One vector is turned by the same rotation once a step. Each row is the vector after some number of steps, and that number follows the row.
The counts run from 0 to 248.
[ 31 -12   9  22   1  37 -17  17  19  -7  21  22  10 -10   6  -3 -37 -26
  19 -13  27  15  -7   8   4  16 -25  -9  -8  -6  37 -13   3   0 -10   9
  21   2   0  -6  -8  -4  -4 -15  -7  -8 -22  10   8   2 -10  17 -20  -5
  19 -11  37  -2   7 -21   8  -8 -14 -21  27 -23  15 -20  -6   4 -25  -1
  -3  15   0 -13   7] : 15
[ 15   8 -13  26  -1  18 -14   5   6 -25  40  24   7   4  21  -6 -29 -35
 -26  13  25  26  19   8   9 -18 -18 -10  -2 -15   3 -28  -8  11 -19  -4
  27  -3  -1  -5  -5 -23 -10  13  20  -7 -18  -2  31   0 -17  -4 -14 -12
  15 -33  16 -10  20  -8   8 -16 -10   1  13 -10  13 -11  -7   5  -9  -9
  -6  19  13 -14  10] : 141
[ 29   6  24   2 -25  25  13  17   5 -17   2  21   3  16   5  -9 -19 -18
  -3 -22  16   4 -28   8   3   3   8   3   4  20  11 -14  10 -12  11 -15
  27  26  -2  -1  -3 -35 -23 -11 -23   1  -9  17   3  27  -3  35 -15   5
  -4   2  10  -7   3  -3   9  -5 -23 -37  26  -6 -14 -11  11  28  13  15
   5  18 -11  -1 -20] : 167
[ 19 -24   2  11  -6  28   4  13  -5 -21   8  -5   5   9  -2 -32 -10   8
   1  -4  17 -10  27   6  11   1  24   5 -20 -29  16 -23  23 -23   8 -28
  46  17  -2 -18   3 -17   6 -17  11  22 -11   6  23  18 -29  21  -4  -8
 -13 -33  15  -2  10   3  -8 -10   1 -19  18   0  -9 -16   6  23  14  14
  14  -4  -4  -6 -21] : 161
[-12 -36  27  -1  11  -5  25  24  11  -3   9 -14  -9  12   2 -16 -18  -4
  -6 -16  19 -10  -1  13  23  -5   5  -3 -18 -14  31  20   4 -20 -15  -2
  -4  -2  -6 -11  -7  11  20  -5  12  -6  -9  37 -37  -1  10  -7 -28  27
  -4 -13  23  14   1  23 -29   2  -1  12 -11  23  -9   3 -30  16 -31   6
  18   6 -13  14  27] : 110
[ 27 -22 -13  -8  12  29  -3  16   2  -5 -10 -13   2  -6  -4 -13 -11 -18
   7   5  25   4  14  15  11   9   2  -9  -6 -15  31   7  -3  16   8   8
  16  -2   0  -7 -11   9  14 -30  18  -1 -49  18   2 -10 -13  -2 -15  -6
  12  -3  48  -5  10   5 -16 -14   2 -39   4   9   1   2 -27  -2 -28   3
  33 -11  -4   7   9] : 18
[-20  -6   8  25 -12  11  12  -3  -5 -16  24  11 -10  18  45   2 -22 -28
 -35  15  47  -8  -1  22  25   6  -2 -22  10  -4   2 -39  -8  10  11 -16
  -4  -4   8   0   0   1 -12  13  13  -7   1   8  -8  -6 -10  14 -13  22
  15  -3 -12   5  -3  -6  15   6  -1  -1 -12  -6 -20 -39  -9   5 -14   1
   3  11 -10  37 -14] : 49
[  3  -5 -12  50  -9  -2   0  20  -7   8  19  -2  -6   2   5  -6   8   2
  23 -10  42   0  21 -10  11   4   4 -12 -26 -15   0 -11   5  -4 -21 -13
  38   0  13 -11 -35   6  -1  -2 -16   8 -32   8 -19 -22  -9  22 -23  14
  -9  -6  12   8  23   0 -32  -7  -6  -8   5   3   1 -19 -23 -21 -19  24
  26  19 -10   7  11] : 196
[ 12 -24  14  -9   5 -23   3   7  18 -18  31   8  17  12  10  -1 -33  -2
 -23 -21  18  10   6   2  14   0   7  -4 -25  10   4 -15  20 -24   7 -14
  20   6   6  -6  -5 -11 -16  15  -6   1  -6   2  -6   9   3   9 -30  20
 -14 -19  13  12   5  17 -21 -17 -12   0   7  20 -38   8  -5  19  -7   5
  14   6  21 -36  25] : 113
[ -8   2  34  -3 -11  44  17 -12  -4 -15  12  25  -9  22  17  -1 -23 -26
 -22 -11  22   3 -23  25  21   1  -7  -7  18  -2  14 -30   5   2  27 -11
   1  -1  12   2   3  10 -15 -14  15 -20  16   6   2  19   0  15   4  10
  12   6  13  12  -7   1  -3 -21 -11 -28   9   2 -33 -27  19  17  14  -2
 -11  16 -13  15 -17] : 174
[ 13 -11  -5  13   1  16  -5  -9 -26 -12   5  21 -12   6   3 -23 -15 -19
 -32   4  13   4  32  15   4   0 -28 -14   9 -39   8 -10  -4   4  -9 -19
  11  13 -10 -35 -12  -6   7  -4  34 -10  16 -15  22  19 -10 -28 -14 -16
  -8 -35   6  27  -7 -14  -7 -16  19  -9   4  10 -26 -10   9  -2  14  -5
 -11  17   2  20   2] : 1
[ -2   6   2  21 -23 -15  14   7  -7 -17   1  14  -3  14  32   8 -30 -35
 -26  23  47 -16  -6   9  15  -5 -10 -22  -4   1   3 -30 -14  21   6 -23
 -17   2  -6  18  -5   1 -16   7  18  -7 -16  27  -1 -17 -10  17 -15  21
  12   3  -5   8 -12   2  11  -1 -12  -4 -10  -4  -3 -31 -11   4 -20  -4
  23   4 -11  47   2] : 50
[-10  -7   3  23  -1  15  11   4 -18   2  15  28 -37  28  20   2 -17 -20
 -21   3  39   3   0  22  26  16 -17 -27  26  -7  -4 -53   5  23   4 -17
   2   1   7  -9  -7   5 -17  -1  13  -3  14   1  -1   1   5  14 -12  15
   3   4 -19  15   4  -8   3  13   9   4   3  -9 -32 -36   8  12  -6  -3
 -15  10 -12  43  -7] : 48
[ -5  -7  -9  33  -4  11   3  17  -9   6   6  -1 -33   3  -7  -5   8   6
  17  -4  35  -5  26   4   1   2   1   6 -25 -28  22  -2   4   4 -25  -3
  24 -12  13  -7 -23   9   4 -11   2   6 -34  32 -20  -9  -8  20  -7  13
   8  17  16  11  21   6 -26   8  23 -18  21   7  21 -19 -17  -1 -24   4
  11  18 -17  32  21] : 63
[ 19 -17  15   6 -19 -16   1  25  15 -10 -12 -11  23  -8  14 -18 -35   1
  25   3  38   8 -21   1  16  -2  -7  -8 -23  16   3  -6   1  -7  -6  10
  28   1  -4 -31  -3   2   7 -17   3  -1 -36   2  -9 -15 -14  35 -37   1
 -11  -4  13 -13  12   6 -22  -3   2 -10   7  -4 -12   7  -1  24  -9  28
  40  -5   2 -15 -24] : 24
[-22 -27  28   9 -34   9  19  -5 -16   3   6  14  16  13   8 -12  -5  -1
   8   4  12  -4  -7  -6   1   5   5   0  -9 -22  26 -13   0 -27 -14 -10
   2  16 -11 -55 -10 -13 -30   3  -1   2   2  30 -11   3 -13  42 -13  33
 -13 -11 -26 -10 -11  -8 -11  12   2  -3  -1  -3  -9   4   0   2  -8  12
   3  26 -10 -12 -22] : 76
[  3  -8   6  -9 -36  30  13  14 -13  11 -21  23  -1  11   2 -17  18 -33
 -16 -20  16  15  -7  13  17  19  -1   1  28   9   4 -13 -14   9  29   7
  15   9   4 -20  -6  19  -9 -28  10   2  -4   6   7  -4  14   4  -6  -4
   8  -4   5   4  20   6 -22 -12   0 -14  24  17 -58 -12  19   7  14  12
   0  -7 -11  12 -20] : 172
[  3 -49   5 -28  14   3  16   2  17  -5  21   7  12  14  -2  -7   6 -10
 -15 -16  16  -1  16  13  26  18  -4 -15  -8   2  26   7  11 -27  17   4
  16  24  -4 -26 -12   0   6  -9  18  12 -10   9  -4   6  22   6 -20  17
  -9 -20  27  16   0  26 -21 -13   0   2  -8  25 -58   3  -5   4 -21   5
  18 -10   1  -7  16] : 245
[-25 -33  15  10 -36  10  16   0  -8  -9  14   4 -15  16  16 -16   6   4
 -21   4  12  -6  14   7 -11   3  11   2  11 -22  21  12  -4 -33  -7 -17
   9  10 -22 -43   3 -17 -14   4  15  -3   3  42 -17   6 -17  25 -10  21
  -5  -4 -25 -13 -24   5  -5   0   1   4  -9  13  -9  -2   0   0  17   4
  -5  29 -18  20  10] : 209
[ 11 -17   1  -3  -4  22  -2  26  19   1  -1  20  -3  -6  -3 -13  -2 -39
   3  -1  14   6   1  21  10  20 -24 -19  15  -1  26  20 -30  14 -27   6
  -2   2 -24 -19 -10  -1  17 -29  15  -2 -30  39   4   1  16  -5 -23  -9
  10  -5  19  -8   5   4   1  11   7   4  18 -15 -18  -1 -16  -1 -32 -15
  -4 -16 -23  40  10] : 11
[  2 -26  -2 -10  14  27 -10   8   7  -9  15  26  -2   3  12  -3  -4 -42
  -7  -7   8  26   4  23  23  25 -34 -26  19   7  11   2 -25  12 -13  16
   5   5 -18 -38  -7  -5  -8 -17  11   5 -26  20  18  -1  14  -3 -24  -2
  10  -5  10 -11   8   1  -3  -7  -1  11   8  -8 -28   0  -4 -10 -24  -2
   3  -6   3  -1  21] : 12
[-15 -11  25   8 -36  14  17  19  -6   6 -21  17  -2  13  -3 -35  -8 -15
  -1 -12  14   2 -14   8   3  -1 -15  11  23 -16  30  33 -21 -10 -24 -19
  -6  12 -19 -27 -13  -3  -1 -25  -3  -7  11  30 -11   5   9   7  -8  11
   0  -3   0  16 -11   0 -17 -10   4  -2   5  11 -19 -10  -4   1   2   9
 -10  26 -22  27  -5] : 83
[ -1 -25  15  -7  -1 -31  17  25  15  -2  15   1  -7  24  -7  -8 -12 -16
  -1 -22  21   8 -20   8  25   5 -10  -5 -21   5  22  18   2 -11  -8  19
  -3   9  -5 -14  -7   4   5 -14  -2  -4 -10  30 -30   7  23  13 -32  19
  -9   2   6  23   2  24 -25   7   5  10  10  19 -28  12  -6  16 -29  11
  16  -2   0   5  21] : 111
[ 30  18  16  23 -38  29  24  20 -11  -8 -15   9  -7  22  -8 -19 -14 -14
  -7 -27  18   4  -4  -1  -5   4  21   1 -19 -13  12 -18  20 -15  -1 -24
  23   0   8   7   0   1  -1 -25 -16  17   4  14  -5  12 -13  18 -13  -4
 -10 -11  10  10  20  -9  -5   5   0 -24  18  -5   2  -6  13  32  25  31
   2   5 -23  19  -8] : 35
[ 12 -13  -2  -7 -32   5   4  10 -18   8 -22  13  -4  16  -6 -15  -1 -35
   3  -1  34   1   1   9  26  13 -20 -11  30  -4  26  18 -19  21 -15  14
 -11  15  -1 -14  -8  18   0 -38   1  13 -11  17 -19  11  19 -23   5   5
  18 -16  -2  28   1  11   4   3  29 -19   7  21 -17  -8  -8   4 -12   6
 -20  -2  -2  30 -11] : 91
[ 15   4  -3  12 -44  41  38  27  -7   3 -16   0  -7  21   6 -30   3 -16
  -1 -32  12  -1   3   5   7   2  19 -14  -9 -13   7  -8   6  -9 -10 -18
  20   8  -2 -12   3   3   1 -13  -8  25   1  12  -5  -3 -10   7 -13  -5
  -7 -15   6   6  21 -11  -9   6   7   0   8   4 -15  -9  12  10  25  42
  15   0 -24  21 -15] : 36
[-23 -31  -5  -2 -40  26   9  -6 -16   4 -18  10  15  14   7 -14  11 -18
 -18   3  19   4  19  12   0   7  -5  -1  27 -22  24  26 -26   1 -15  -4
  -8   5  -4 -39   8  15 -14 -11  19   0  -1  34  -8  -2   0 -11   2  14
  25 -21   5   2   5   6 -26 -12  21  -4   0  36 -20  -6   8 -17   2  -5
   3  16   9   9   9] : 217
[ 13 -17   0  26 -24 -44  -1  -7  -3   6   9  10  20   5   3  -1   9   2
   7  23  41 -15  16 -16  -4  15   1  -3 -28   7   6  -9  -7 -17  -5  -9
  22  22 -14 -28 -25 -11 -26  -2  -8   9 -16   4  -5 -16 -22  36 -18  19
 -16   0  -4  17  -8  -1 -26   9   5 -27  19  18 -17  -4  15 -10 -11  16
  27  23   7  -2   1] : 204
[ -6  -8  31  18  10  -3  -3   8  -4  -8  38  14 -25  11 -12   1 -13   9
   2 -10  29   2  -7   3   5  -3 -21  10 -15  -5   5  -8   8  -7  -8   8
  21  12  22 -21 -37 -23 -30   3   9  -1 -22  29 -11  19  13  32 -23  22
  -8  18   7  -4   2   2 -26 -13   1 -11  30   7 -12   8 -16  20 -21 -18
   5  36  -1  -1  -2] : 67
[ -2   6  34  17 -23  26  18   5 -10   2 -14  26 -10  23  26  -3 -29 -32
  -2 -11  37   1 -40  13   8   7 -12  -7  12  -2  24 -31   5  14  13  -7
  -4  -4  12   8  11  17 -16  -3   2 -18  19  -2 -20   0   2  22  -4  17
  20   3  -1  13  -4 -12   6  -2  -1 -28  12 -20 -19 -32  18  16  -2   6
  -2  25  -3  18 -17] : 175
[ 14   4  14   6 -14  -7   0  16   9 -11   9  12  42   4   8   0 -41 -32
  -2  22  31   8  -5   2  31  -7 -16  -9  -4  -8  29 -16 -19  -5 -20  -1
 -29   3 -13  -4 -24   2   1  -4   7 -24 -13  21   6 -17 -16 -12 -11  13
  10 -34   1  17 -10  15  -2  -9  -8 -14  -8   4  11 -10 -32  -9 -41  -2
   7   3   8 -16   2] : 230
[  9  -2   6  10  -6 -20  -1  18   4 -16  12  24  10  16  23  19 -19 -30
 -29  12  28  24  12   2  27  10  -3  -5 -15  22 -21 -49 -20   6  -1   0
 -13  -7   4   3 -13  14 -17   5   5   7 -25  19  24 -17 -10  -2 -12   7
  20 -17 -27 -11   4  31  -5 -22  -5   3   7  21  -6 -31  -2  10 -17   0
  28  -1   9  -6  13] : 185
[-12 -32  21 -12  21  43  -4   6   6 -29  24 -11  -9  -2  13 -13 -27   3
   4 -16  14  13   0  31  30   3  -6 -25  13 -19  11 -25  16   4  16  -2
  22   4   6 -38  -4  -9  11  -5  28 -11 -19  17  -9  12 -11  14 -17   9
   0  -1  30 -19   4   6 -17  -7  -6 -18  -1   0 -14  -2 -15  25 -15   0
  10  -2  -6 -12  -9] : 21
[  6 -19  11  14  28  40 -10   8  12 -11  33  14 -13  -7  13  -5 -24 -16
  26  -1  16  16 -10  18  20  13 -21 -17  -5 -14  17 -37  -1  16 -27  -6
  11   1  -7 -36 -14 -12 -13   4  22  -5 -18  18   5 -11  -5  25 -25  10
  -1   0  11 -16   5 -34   0   5  -1  -8   2 -28   3  -4  -8  -2 -36   4
   0  13   0 -15  -2] : 148
[  5 -16   4  16  11  34   7  10   8 -17  20  -2   7  -4  27  -1 -38 -16
  13   7  32  16   0   2  11  -4 -13 -25 -15 -21  21 -30  -4   5 -17 -13
   4   2  -9 -32 -15 -10  -1  14  17 -10 -20  11   8 -15 -28  18 -16  11
   6  -7  32 -23   0 -27  -2 -11 -17 -17  -4 -19  11  -3 -23  -9 -33  13
  28  15   5 -20  -6] : 149
[ 13   1   7  10 -15  17  13   5 -14  10   8  30 -32  16  -2 -21   2 -21
 -35 -17   8  10  -1  24 -10  12 -16  -1  14 -21  13   1   7   0   7   3
  15   5  -7 -14 -26  -4 -10 -15  13 -25  24   9  -5  21  -4  -6 -23 -21
 -19  -1  15  25  -5 -20 -19  -5   8  -7  23   0 -34  15  21   7  28   2
 -17  16 -12  31  14] : 127
[ 29  15   9   9 -49 -20   0  17 -15  -1 -20  13  14  18 -15  -7  -2 -17
   2   3  25  12  -6 -11  -6   6   3  11   7   3   5  -2 -23 -12  -9 -12
  14  17 -19 -22 -39 -21 -29 -20 -14   4 -13  26   9  10 -23  14 -18   0
 -15   4  -4  14 -10 -13  -5 -10  11 -40  26  17  -9  11   0  12  23  20
   2  19   2 -10  -2] : 79
[-17 -34  19 -10  13  43  -9  12   1  -4  32  10   0  19   5   3 -15 -16
 -14 -14   6  24  17  26  33   9  -3 -30  23 -16  17 -26   8 -12   7  -2
  -3  -3   2 -22 -16  18  17 -11  20 -27  -2  21 -14 -14 -15 -17  -7   7
   4 -30   3  16   1  12 -10  -1 -12   5 -13   9  -4 -27 -19  11  -7 -14
 -19  -6   5 -11  14] : 101
[ 12  -1  16  15 -23   5  -9  17  -1 -13  15  17   9   9  13  -4 -42 -19
 -10   5  48  13 -15   8  33  -6 -19 -14  31   0  14 -20  -4  10 -24  -1
  -5  10   8   2 -15 -20 -11 -15 -15 -17 -11  12 -24  16  -6   7  -6  15
  20  -3  -4  23   1  -1  13   7 -26 -10  -4  -8  16 -26 -24  16 -22  -8
 -34  11   7   2 -13] : 95
